Small tables with named rows and columns. After each table, cells are looked up by row and column.

dapag
        dukoman   tir
rez         0.0  -0.4
dizi       -0.3  -0.4
duv         0.2   0.7
fir         0.0  -0.1
los        -0.2  -0.1
mutike      0.0  -0.4
netu        0.0  -0.6
zaf         0.7   0.0

netu, tir: -0.6
duv, dukoman: 0.2
rez, tir: -0.4
fir, dukoman: 0.0
rez, dukoman: 0.0
duv, tir: 0.7
fir, tir: -0.1
los, dukoman: -0.2
los, tir: -0.1
zaf, tir: 0.0

Table vuge
columns: pato, nusen, simolo, bir, varatat, gab, sabiru, girabaz
vidane: [19.46, 64.31, 44.88, 66.96, 55.26, 69.31, 65.52, 38.76]
feb: [50.23, 67.48, 50.56, 62.66, 65.28, 61.90, 60.52, 76.31]
mapores: [17.69, 66.58, 47.95, 66.22, 51.09, 63.81, 65.45, 22.16]
defibav: [17.73, 66.44, 48.49, 65.67, 50.20, 62.45, 65.18, 20.28]
sir: [17.83, 66.08, 46.38, 67.25, 52.68, 66.34, 65.54, 28.18]

sabiru of sir: 65.54
simolo of vidane: 44.88
nusen of defibav: 66.44
nusen of vidane: 64.31
girabaz of feb: 76.31
gab of mapores: 63.81
girabaz of mapores: 22.16
pato of defibav: 17.73
nusen of feb: 67.48
gab of defibav: 62.45
bir of vidane: 66.96
girabaz of vidane: 38.76
varatat of mapores: 51.09
girabaz of defibav: 20.28
nusen of mapores: 66.58
varatat of vidane: 55.26

Table gel
,gad,zeme,vaka,dipumi
gosaf,275,703,783,657
fopif,107,759,710,892
mabizun,524,615,781,532
zukolof,434,734,707,839
zeg,413,697,715,779
rez,121,707,748,749
tobebeg,712,693,759,655
gupunag,260,684,685,842
visi,598,655,762,612
ferinu,652,766,700,874
lir,518,714,760,695
dobarav,755,713,653,900
raz,483,698,829,533

dipumi of rez = 749
zeme of gosaf = 703
gad of tobebeg = 712
vaka of mabizun = 781
gad of raz = 483
gad of gosaf = 275
dipumi of fopif = 892
gad of dobarav = 755
gad of mabizun = 524
dipumi of gupunag = 842
zeme of mabizun = 615
dipumi of ferinu = 874
vaka of gupunag = 685
dipumi of tobebeg = 655
zeme of dobarav = 713
zeme of gupunag = 684
zeme of visi = 655

Table napegi
	netira	tuzibus
lum	-35591	-86094
gimisig	-95821	-53824
guti	-58433	-18663
baginu	5251	-24182
bugomug	-53998	-16416
sigelu	-8223	-62021
raf	51409	58417

What is the tuzibus of sigelu in napegi?
-62021
What is the tuzibus of raf in napegi?
58417
What is the tuzibus of gimisig in napegi?
-53824
What is the netira of guti in napegi?
-58433
What is the netira of raf in napegi?
51409
What is the tuzibus of lum in napegi?
-86094
What is the netira of bugomug in napegi?
-53998
What is the netira of sigelu in napegi?
-8223
What is the netira of baginu in napegi?
5251
What is the netira of gimisig in napegi?
-95821
What is the tuzibus of bugomug in napegi?
-16416
What is the netira of lum in napegi?
-35591
What is the tuzibus of guti in napegi?
-18663

Table bagosuk
|  | kuvofu | magamer | mozi | fipev | kuv |
|---|---|---|---|---|---|
| telapi | 0.492 | -0.148 | 0.099 | -0.412 | 0.187 |
| fadibi | 0.352 | 0.018 | 0.224 | -0.416 | 0.208 |
| bil | 0.875 | -0.235 | 0.172 | -0.625 | 0.285 |
| mugi | 0.812 | -0.030 | -0.092 | -0.399 | 0.060 |
| vovakal | -0.919 | -0.189 | -0.195 | 0.121 | -0.244 |
| nibe | 0.832 | 0.060 | 0.002 | -0.381 | 0.079 |

kuv of telapi: 0.187
kuvofu of bil: 0.875
magamer of vovakal: -0.189
mozi of telapi: 0.099
kuv of fadibi: 0.208
kuvofu of nibe: 0.832
fipev of fadibi: -0.416
kuvofu of telapi: 0.492
kuv of mugi: 0.060
mozi of nibe: 0.002
kuvofu of vovakal: -0.919
magamer of mugi: -0.030
magamer of fadibi: 0.018
mozi of vovakal: -0.195
mozi of bil: 0.172
kuvofu of mugi: 0.812
mozi of fadibi: 0.224
kuv of vovakal: -0.244

